(in the rows, 128 means zero)
D: several groups of rows, each row roughly a mix of its group's hidden directions
D (170 x 12)
[[107 138  91 126 107 158 143 105  92 124 129  86]
 [ 92 154 125 163 109 155 144 156 127 152 161 134]
 [ 99 152 133 128 160 117 130 170 146 151 156 161]
 [133 172 125 120 129 147 116 119 177 164 103 124]
 [190 124 148 122 153 133 151 154 150 112 136 134]
 [168 140 153 123 154 110 155 168 140 147 158 127]
 [105 118 121 106 147 136 160 113  92 140 180 122]
 [ 79 162 144 114 129 161 138 140 136 162 131 107]
 [ 97  94 110 134 154 134 118 116 109 179 152 124]
 [147 154 149 127 126 178 138 122  80 117 127 106]
 [117 154 148  83 143 101 141 104 166 117 148 122]
 [133 137 113 130 162 146 151 194 125 127 132 112]
 [148 129 127 118  90 114 117 117 100 174  92 110]
 [118  71 102 125 163 112 118 161 142 130 133 128]
 [157  82 134 143 125 133 110 171 148 120 103 106]
 [116 157 177 136 134  93 115  91 115 122 149 138]
 [127 100 126  99 137 104 110 150 179 158 109 133]
 [116  79 119  96 142  86 113 154 146 121 133 139]
 [137 145 158 139 108 146 158 110 120 100 181 132]
 [112 195 140 105 106 102 119 121 135 123 128 114]
 [124 145 166 178 101 155 123 117 116 149 142 148]
 [122 116 115 189 110 139 152 106 111 141 157 134]
 [ 96 155 133 124 121 103 118  96 164 138  92 155]
 [160 151 161 113 112 132 127  81 111 146  98 140]
 [108 124  91 102 133 108  97 167 165 129 129 115]
 [142 127 139  74 167 108 126 131 146 121 119  91]
 [114 175 116 135 135 123 122 114  79 123 128 168]
 [ 90 129 101 107 117 114 147 125 123 101 182 125]
 [111 136 100 124 138  92 103 129 144 163  80 120]
 [ 97 115 123  95 169  86 112 123 150 148 135 120]
 [143  95 103 158 106 135 112 119  75 107 136 129]
 [112 161  93 133 117 153 124 147 114  92 158  99]
 [124 176 121 133 104 163 135 119 122 125 118  78]
 [143 157 145 136 132 142 157 182 154 144 150 141]
 [153 117 153 159 140 139 104 125 148 156  92  92]
 [132 112 127 144 166 106 153 163 136 156 170 133]
 [130 115  91 160 128 131 123 168 168 156 126 147]
 [122  72 123 113 168 104 131 111 145 114 138 152]
 [177  86 132 117  92 132 126 109 118 114 102 130]
 [161 153 129 182 122 153 117 157 145 146 124 138]
 [141  99 132 113  96 115 155  85 139 158 120 157]
 [137 115 127 150 165 106 105 155 153 164 126 163]
 [119 170 165 104 116 120 116  90 116 103 132 103]
 [ 83 167 137 133  90 164 131 126 108 125 143 135]
 [154 140 166 130 161 143 126  75 121 112 113 124]
 [141 177 165 141 100 123 119 115  93 118 105 126]
 [116 167 133 163 120 168 134 164 117 132 138  99]
 [169 102 100 147 148  87 130 140 149 135 101 136]
 [142 169 109  99 101 138 159 123 158 137 153 105]
 [180 158 162 162 143 143 129 132 107 140 126 136]
 [126 163 112 123  99  98  89 149 109 138  92 132]
 [117  90 105 151 119 113 150  98  91 132 131  93]
 [138 135 186 138 148 123  96 145 110 118 117 161]
 [147 147 149 152 114 170 124 112  88 115 121  94]
 [ 88 172 117 118 138 108 137  87 112 143 148 137]
 [158 115 146 103 152  96 129 156 164 121 114 161]
 [169  86 144 166 154 135 115 116 150 111 129 139]
 [121 115 136 105 131  95  96 103 165 116 128 171]
 [123 142 113 155 129 117 137 161 157 186 144 136]
 [111 128 153 104 157  98 116 150  80 123 128 156]
 [109 141 176 145 118 179 123 111 104 131 114 118]
 [ 79 159 117  87 113 113 126 139  97 132 112 131]
 [147 153 136 151  85 111  99 134 119 116  82 124]
 [136 175 180 134 119 144 149 139 151 133 151 134]
 [ 91 175 122 135 149 140 125 136 163 139 164 124]
 [129 110  85 176 108 137 130 155 153 147 119 114]
 [126 153 169  98 139 128 149  77 141 144 137 142]
 [104  90 133 127 156 128  94 136 135 128  99 173]
 [130 174 137  92 127  88 151 163 134 135 134 117]
 [124 145 159 122 118 188 140 161 106 114 134 120]
 [182 136 150 124 131 125 156 173 141 123 108 119]
 [114 101 123 102 147 117  93 113 138 130  73 143]
 [159 129 112 195 123 143 146 137 112 147 135 124]
 [130 162 131 129 133 168 126 177 115 157 136 102]
 [120 121 146 171 138 139 145 172 104 147 159 147]
 [144 132 130 112 151 121 147 172 181 134 135 156]
 [153 102 106 148 108 114 131 106  97  91 163 140]
 [ 99 147 151 130 158  76 102 130 134 117 146 150]
 [111 150  94 107 112  91  93 139  99 102 123 138]
 [134 128 115 157 113  89 157 128 154 131 179 124]
 [106 149 104 167 112 150 154 165 125 141 146 102]
 [167 128 130 123 134 109 164 160 145  87 142 151]
 [153 120 155 119 119 149 107  79  93 112 108 115]
 [ 86 153 104  82 137 116 123 147 149 150 119 111]
 [106 110 102  71 125 145 157 120 109 103 139 132]
 [ 98  86  91 103 138 105 136 136 132 148 158 115]
 [118 148 120  73 148 131 131 155 166 131 110 149]
 [137 112 113  90 129 100 100 107 121  85  95 137]
 [118 150 131 114 140  83 176 135 129 119 164 146]
 [119 109 115 120 180 128 128 175 127 162 131 146]
 [143 131 143 144 101 134 146  95  67 111 134 117]
 [167 144 160 107 119 159 121 114 142 147 107  89]
 [109 157 100 144 156 135 108 151 168 113 122 162]
 [139  95 134 135 161  96 135 139 127 105 160 171]
 [120 104 111 114 140 156 155 106 151 139 165  86]
 [151 108 137 150 145 178 126 131  91 102 102 118]
 [107 118  90 134 101 106 151 152 165 163 126 122]
 [112 156 130 166 149 141 131 180 128 157 144 118]
 [139 171 126 120 114 165 162 157 121  96 141 116]
 [131 110 113  92 115 145 117 154 152 160  85 108]
 [183  93 135 136 137 121 144 134 153  97 129 152]
 [141  85  94 143  89 145 136  95 150 127 117 127]
 [158  89 123 136 146  91 103 121 159 134 104 151]
 [ 82  93 122  98 141 177 128 134 119 133 132 131]
 [135 159 137  91 136  72 146 138 116 123 155 120]
 [120 149 147 165 120 102 108 100 153 149 168 113]
 [121 106  80 165 102 106 113 123 115 140 139 159]
 [118  96  79  99 144 100  99 143 129 144 115 125]
 [141 122 170 120 110 121 138 168 120 143 120 178]
 [ 90  87 112  74 138 123 119 108 119 127 122 128]
 [144 114 123 119 118 116  94 185 137 149  93 130]
 [133 127 139  87 162 141 140  77 111 120 153 117]
 [112 144 130 183 138 135 135 130 113 140 175 102]
 [148 137 124 171 121 123 155 156 156 157 156 152]
 [128 121 101 112  88 120 114 186 104 117 135 130]
 [ 83 153 146  89 107 114 109 134 162 146 122 123]
 [159 116 153 164 120 175 140 149  97 115 125 126]
 [173 108 133 166 116 133 108  85 117 112 112 132]
 [ 87 139 119 116 135 106 115 170 178 127 135 130]
 [101 146 149 107 151 146 102 170 133 165 115 116]
 [ 88 176 148 127 130 124 119 158 154 138 153 144]
 [137 116 105 109 137  83 145  87 138  94 150 123]
 [ 83  87  93 121 108 111 125  94 130 120 135 122]
 [131 128 119 161 138 143 108 188 108 140 113 101]
 [113 138 138 109 142  93 116  82 157 125  86 130]
 [105  96  93 156 107 136 117 111 115 121 103 169]
 [136  90 122 124 137 129 120 178 170 150 113 145]
 [ 90 114  73 114 147 102 117 148 132 134 148 136]
 [133 148 162 175 157 142  91 132 111 142 138 138]
 [ 77 179 125 101 128 119 106 112 125 115 137 131]
 [111 133 129 134 125 102 104  93 149 134  73 155]
 [ 95 142 139  72 120 153 108 148 141 137 108 109]
 [101 173  96 115 122  99 161 127 153 128 132 108]
 [ 85 134 125 118 141  99 109 158 171 148 137 146]
 [110  94  95 127 127  81 117 123 130 101 127 166]
 [ 92 160 138  88 125 114 131  85 136 105 129 112]
 [151  98 117 188 129 109 140 102 125 147 145 136]
 [162  78 120 151 115 134 139 136 145 100 101 151]
 [102 156  96 136 162 160 135 121 121 115 164 105]
 [136 170 142 127 144 123 145 180 149 156 138 147]
 [101 128  98 140  78 160 139 132 127 155 104 112]
 [113 108 129 102  98  96 112  75 148 122 120 141]
 [149 142 115 195 102 133 148 138 113 129 113 134]
 [120 136 133 147 102 129  82 141 127 151  94 171]
 [138 132 130 181 111 139 158 139 105 132 168 107]
 [177 132 116 150  96 161 149 121 116 106 112 107]
 [ 88 127  99  84 145 117 125 129 156 154 144 150]
 [131  85  90 144 132 140 119 178 134 145 124 108]
 [124 108  88  94 123  95  97 111 103 100 124 120]
 [130  85  73 129 153 153 141 108 125 128 146 130]
 [115 105  78 121 111 144 128  86 153 133 115 104]
 [172 117 136 160 104 174 155 142 116 128 135 121]
 [122 109 131 118 164 151 144 164 165 164 110 135]
 [124 100 105 144 132 143 130 119 112 107  62 130]
 [131 160 129 129 117 186 147 169 139 129 112 129]
 [121 138 106 107 168 119 146 119 120  86 172 134]
 [157 100 120 180 161 132 123 116  96 134 137 143]
 [138 137 120 145 139 108 109 159 151 175  85 131]
 [135 177 139 127 122 137 178 154 109 120 150 112]
 [161 148 143 121  95 157 111 158 153 130 105  97]
 [169 119 152 130 127 146 138  71 120 125 104 146]
 [191 123 157 144 122 156 146 146 124 111 119 126]
 [115 123 116  93 147  85 116  79 123 127 124 155]
 [116 101 127 148 167 163 159 139 136 133 165 109]
 [165 159 158 147 109 175 132 142 139 110 114 122]
 [160  97 107 126 153 127 142 154 107 131 155  85]
 [ 99 179 147 127 119  99 154 150 144 133 155 121]
 [ 72 162 123 122 147 100 109 134 153 144 141 132]
 [ 76 130 103 100 142 101 103  98 122 111 124 135]
 [147 176 151 150 107 164 143 114 105 114 126 148]]
the two rows of each list that fit no group, in list order (the others fit one group, some only roughly)
  * Q851: [119 175 185 141 115 139 121 111 137 128 110 143]
  * Q318: [115 148 140  74 143 132 119 130 144 109  82 111]
  * Q83: [122 174 129 168 156 141 150 155 125 156 143 134]
  * Q303: [159  90  93 127 128 137 129 158  92  96 123 122]
  * Q730: [122 125  94 138 135  71 143 139 141 132 158 159]
  * Q835: [ 99 135 129  76 123  87 152 116 143 104 142 132]
  * Q220: [ 89 124 122 110 138 107 121 145 136 191 137 137]
  * Q736: [131 168 160  80 137 104 102 123 122 132 116 108]
  * Q73: [171 117 150 114 133 114 114  77 125  94 124 119]
  * Q245: [ 94 105 138  81 118 115  98  95 138 144 111 124]
 : Q83 Q730
  * Q351: [127 138 124 181 134 147 152 145 152 150 162 103]
  * Q984: [168 131 171 125 117 148 126  89 141 107 110 103]
  * Q813: [117 124  94 149 103  90 113  85 113 113 103 136]
  * Q822: [165  89 101 163 118 141 105 118 143 110 103 126]
  * Q322: [109 107 147 126 146  97 113  76  99 114 148 144]
  * Q80: [145 159 172 138  97 148 150 117 111 165 118 131]
  * Q634: [ 99 124  83 122  85 149 128  87 132 133 121 121]
  * Q773: [149 106 174 120 137 155 128 108 133  91 102 151]
  * Q925: [107 115 147  76 123 121 105 119 141 166  99 116]
  * Q684: [135  66  95 104 138 137 131 145 135 154 133 114]
  * Q914: [116  76  80 136 113 127 100 137 130 141 106 128]
  * Q299: [164 128 169 137 117 140 151 123 130  97 165 100]
  * Q18: [147  85 122 125 113 144 110 124  92  80 134 145]
 : Q914 Q299
  * Q941: [ 88 162 135 168 140 107 139 111 123 138 132 166]
  * Q669: [125 125 144 153 142 122 164 106 126 126 189 146]
  * Q289: [145 108 107 169 112 158 161 112  92 150 127 126]
  * Q165: [109 165 155  96 124  93  96 107 150 144 123 129]
  * Q804: [141  87  99 162 132 139 132 102 159 106 103 143]
  * Q152: [111 169 137 107  75 101 116 116 134 130 103 130]
  * Q5: [159  85 122 127 111 132 106  78 139 119 102 126]
  * Q89: [150 135 176 109 118 145  97 124  92 109 133 101]
  * Q815: [183 109 120 132 110 148 142 158 160 133 134 102]
  * Q602: [137 160 105 123  96 161 174 157 123 137 133 117]
 : Q669 Q815
  * Q541: [134  90 129 116 124  80 112 107 146 140  94 103]
  * Q500: [130 175 127 165 112 160 139 135  84 130 135 122]
  * Q310: [163 114 131 149 117 188 150 126 148 134 121 109]
  * Q189: [144 116 127 166 135 153 154  87  99 105 129 155]
  * Q816: [139 106 146 122 127 165 139  81 102  97 122 103]
  * Q12: [140  80  81 152 128 135 158 145 114 114 125 142]
  * Q860: [137 127 108 147 145 134 142 191 136 137 153  98]
  * Q384: [109 116 118 124 139 150 136 159 166 147  94 171]
  * Q190: [151 139 178 102 138 160 103 165 121 127 126 124]
  * Q125: [118 107 111 111 168 111 114 149 152 179 115 122]
 : Q816 Q860
